In the data rows, the value 128 means zero.
Some points, each followed by its number:
[104, 206, 91, 171, 121, 231, 168, 131, 225, 14, 175, 175, 215, 116, 171, 45, 119, 179, 109,
 176, 160, 148, 189, 138, 42, 91, 181, 156, 56, 226, 47, 68, 189, 147, 153, 110] 0
[121, 77, 83, 215, 185, 87, 105, 180, 162, 102, 98, 155, 228, 102, 93, 157, 66, 109, 84,
 125, 194, 139, 64, 22, 178, 0, 133, 181, 143, 110, 132, 106, 56, 27, 113, 124] 1
[113, 163, 63, 154, 117, 207, 143, 133, 123, 64, 161, 156, 185, 121, 163, 55, 92, 176, 98,
 149, 156, 177, 175, 147, 112, 139, 153, 122, 71, 126, 101, 31, 150, 102, 186, 151] 2
[160, 157, 105, 132, 139, 131, 71, 120, 109, 130, 145, 136, 90, 136, 117, 137, 125, 143, 161,
 91, 124, 123, 108, 136, 122, 127, 123, 108, 88, 134, 138, 134, 120, 111, 121, 143] 3
[78, 132, 116, 69, 174, 128, 180, 139, 241, 110, 175, 142, 160, 194, 152, 129, 209, 110, 119,
 103, 145, 72, 139, 180, 104, 151, 116, 125, 189, 111, 150, 131, 125, 129, 99, 123] 4
[97, 120, 83, 66, 106, 115, 177, 102, 212, 113, 116, 103, 144, 163, 151, 127, 177, 153, 117,
 129, 98, 103, 167, 182, 135, 148, 132, 114, 186, 121, 89, 149, 104, 134, 125, 116] 5
[101, 111, 119, 161, 167, 165, 119, 143, 98, 162, 152, 179, 105, 66, 154, 111, 114, 147, 102,
 147, 159, 123, 84, 139, 127, 175, 146, 148, 132, 87, 184, 118, 195, 103, 93, 155] 6
[193, 160, 132, 28, 32, 0, 211, 174, 122, 122, 117, 255, 169, 25, 108, 174, 51, 118, 126,
 169, 103, 0, 149, 46, 104, 117, 165, 150, 126, 125, 56, 59, 18, 168, 48, 99] 7
[123, 233, 56, 43, 178, 113, 173, 156, 195, 54, 65, 119, 131, 74, 144, 85, 204, 89, 76,
 121, 169, 116, 173, 170, 135, 167, 143, 179, 99, 39, 143, 136, 138, 139, 110, 134] 8
[79, 78, 133, 136, 119, 140, 127, 147, 66, 186, 138, 161, 93, 110, 133, 118, 86, 121, 82,
 146, 138, 134, 119, 187, 162, 212, 112, 113, 175, 41, 159, 78, 152, 94, 149, 185] 9
[0, 116, 185, 113, 176, 127, 99, 169, 113, 54, 176, 127, 126, 114, 13, 218, 167, 207, 242,
 255, 183, 101, 161, 169, 155, 163, 218, 139, 128, 166, 35, 105, 207, 184, 179, 111] 10
[132, 118, 182, 162, 120, 124, 106, 184, 160, 124, 209, 121, 136, 240, 74, 165, 167, 44, 114,
 62, 132, 92, 117, 138, 96, 111, 130, 90, 171, 126, 133, 120, 94, 168, 181, 196] 11
[185, 33, 83, 125, 109, 79, 125, 151, 146, 110, 137, 158, 35, 144, 92, 67, 85, 170, 8,
 99, 80, 163, 127, 148, 164, 147, 165, 207, 135, 52, 210, 143, 113, 198, 226, 149] 12
[159, 155, 112, 134, 139, 123, 76, 122, 108, 138, 143, 135, 96, 147, 122, 132, 131, 136, 160,
 98, 127, 126, 110, 132, 119, 133, 129, 112, 88, 131, 136, 137, 119, 108, 121, 142] 13
[109, 84, 139, 86, 133, 174, 186, 103, 53, 94, 117, 83, 168, 178, 161, 92, 143, 174, 190,
 137, 107, 165, 77, 63, 101, 111, 120, 168, 144, 183, 171, 139, 115, 179, 146, 133] 14
[154, 154, 115, 134, 136, 125, 78, 121, 104, 131, 143, 139, 94, 146, 122, 132, 134, 136, 162,
 98, 123, 129, 108, 134, 119, 134, 123, 109, 86, 131, 134, 136, 120, 108, 122, 143] 15
New points follow, each followed by the numbers of its five nearest points above by angle, seen from the average point of the numbered points, nearest first.
[68, 162, 147, 103, 117, 118, 122, 161, 158, 157, 51, 59, 123, 102, 156, 190, 185, 151, 127,
 153, 128, 142, 124, 142, 125, 165, 110, 108, 163, 111, 172, 195, 129, 164, 91, 130] ~ 5 8 4 14 6
[146, 162, 162, 163, 49, 186, 146, 155, 74, 170, 124, 123, 176, 86, 183, 161, 57, 163, 113,
 191, 142, 155, 134, 54, 104, 117, 110, 62, 87, 154, 140, 69, 114, 150, 121, 125] ~ 2 14 7 0 6
[134, 112, 138, 161, 147, 95, 114, 160, 142, 167, 126, 84, 179, 79, 142, 184, 163, 151, 114,
 170, 159, 141, 139, 60, 140, 112, 154, 82, 124, 93, 162, 148, 121, 140, 116, 120] ~ 1 6 13 15 3
[179, 103, 124, 146, 127, 162, 172, 67, 133, 144, 142, 103, 108, 113, 126, 76, 96, 61, 87,
 197, 137, 69, 119, 140, 134, 97, 133, 114, 154, 94, 46, 144, 166, 123, 130, 224] ~ 9 6 11 5 12
[77, 78, 74, 55, 43, 137, 206, 91, 187, 105, 146, 84, 158, 236, 153, 172, 184, 217, 157,
 111, 80, 117, 139, 172, 139, 149, 153, 92, 239, 168, 72, 138, 62, 151, 137, 119] ~ 5 4 14 11 10
[126, 140, 81, 135, 144, 205, 113, 97, 110, 93, 125, 98, 88, 139, 149, 96, 121, 205, 140,
 132, 124, 171, 101, 132, 132, 118, 122, 152, 85, 159, 156, 142, 170, 145, 142, 125] ~ 14 3 15 13 2
[191, 80, 134, 164, 194, 70, 112, 116, 153, 174, 159, 75, 185, 73, 131, 131, 172, 149, 107,
 153, 160, 159, 188, 53, 154, 96, 162, 77, 105, 92, 176, 143, 121, 115, 141, 66] ~ 1 13 15 3 6
[169, 106, 75, 143, 35, 171, 219, 70, 45, 175, 157, 129, 87, 95, 172, 178, 115, 96, 127,
 209, 151, 85, 93, 145, 212, 187, 185, 81, 150, 52, 0, 77, 175, 96, 76, 198] ~ 9 6 7 5 2
[149, 104, 149, 141, 135, 151, 153, 77, 121, 161, 134, 115, 88, 109, 126, 93, 99, 72, 102,
 178, 139, 85, 115, 154, 132, 122, 122, 127, 159, 108, 80, 149, 169, 109, 113, 185] ~ 9 6 13 15 3
[145, 143, 215, 90, 104, 102, 167, 125, 99, 168, 145, 143, 103, 101, 116, 106, 92, 125, 117,
 138, 178, 141, 178, 126, 107, 146, 115, 113, 127, 176, 161, 95, 97, 108, 99, 29] ~ 7 13 15 3 14
[184, 83, 142, 151, 193, 69, 122, 118, 146, 169, 154, 70, 176, 69, 130, 135, 178, 152, 114,
 163, 164, 163, 188, 56, 155, 109, 167, 79, 98, 89, 174, 142, 128, 124, 138, 62] ~ 1 13 15 6 3
[188, 105, 177, 110, 130, 111, 184, 45, 142, 138, 129, 118, 84, 109, 95, 50, 96, 59, 117,
 169, 128, 77, 141, 139, 108, 82, 135, 166, 150, 176, 49, 172, 154, 132, 104, 121] ~ 7 5 14 13 0
[113, 155, 159, 122, 158, 135, 129, 107, 99, 111, 26, 69, 125, 80, 109, 75, 113, 37, 111,
 146, 112, 146, 154, 153, 149, 115, 76, 166, 129, 107, 93, 160, 161, 119, 149, 151] ~ 8 9 14 15 13
[68, 30, 124, 122, 219, 193, 133, 101, 236, 168, 244, 164, 173, 208, 149, 98, 90, 194, 118,
 138, 126, 69, 117, 143, 85, 89, 59, 92, 211, 151, 190, 111, 141, 103, 130, 139] ~ 4 11 5 6 14
[143, 101, 149, 214, 76, 66, 41, 139, 113, 152, 114, 173, 150, 88, 118, 65, 91, 126, 92,
 69, 64, 188, 196, 156, 87, 145, 171, 119, 112, 163, 103, 113, 113, 106, 197, 122] ~ 12 15 13 3 2
[147, 124, 137, 112, 130, 152, 137, 83, 140, 149, 112, 87, 93, 115, 119, 106, 104, 112, 109,
 169, 115, 84, 128, 144, 121, 106, 102, 106, 159, 119, 98, 166, 140, 140, 120, 178] ~ 5 3 13 15 9
[64, 91, 108, 232, 61, 126, 113, 106, 124, 162, 29, 125, 159, 136, 176, 186, 118, 80, 129,
 60, 94, 184, 59, 149, 185, 101, 101, 164, 206, 178, 60, 171, 127, 25, 59, 89] ~ 1 15 5 13 3
[148, 150, 217, 74, 109, 91, 180, 124, 102, 164, 145, 146, 105, 94, 109, 97, 93, 115, 112,
 130, 188, 135, 189, 136, 109, 148, 112, 120, 130, 170, 159, 90, 93, 100, 98, 20] ~ 7 9 13 15 3
[150, 156, 209, 54, 64, 88, 204, 110, 112, 145, 137, 160, 82, 117, 107, 70, 100, 109, 108,
 102, 171, 140, 200, 170, 95, 170, 129, 136, 145, 190, 127, 89, 82, 106, 103, 20] ~ 7 5 4 9 8
[135, 138, 187, 97, 133, 98, 169, 133, 147, 151, 127, 208, 123, 69, 118, 91, 57, 120, 110,
 131, 157, 74, 115, 99, 75, 90, 107, 179, 152, 194, 156, 128, 106, 109, 45, 61] ~ 7 1 6 14 4
[152, 92, 123, 141, 135, 68, 145, 100, 173, 157, 134, 62, 157, 116, 141, 159, 217, 152, 125,
 122, 146, 161, 175, 116, 161, 130, 187, 91, 149, 124, 123, 172, 124, 116, 119, 52] ~ 5 4 13 15 1
[181, 154, 85, 134, 13, 111, 130, 151, 100, 131, 111, 119, 129, 69, 145, 154, 96, 208, 92,
 157, 104, 153, 176, 98, 137, 152, 184, 64, 96, 110, 105, 91, 85, 169, 157, 142] ~ 7 2 12 3 13
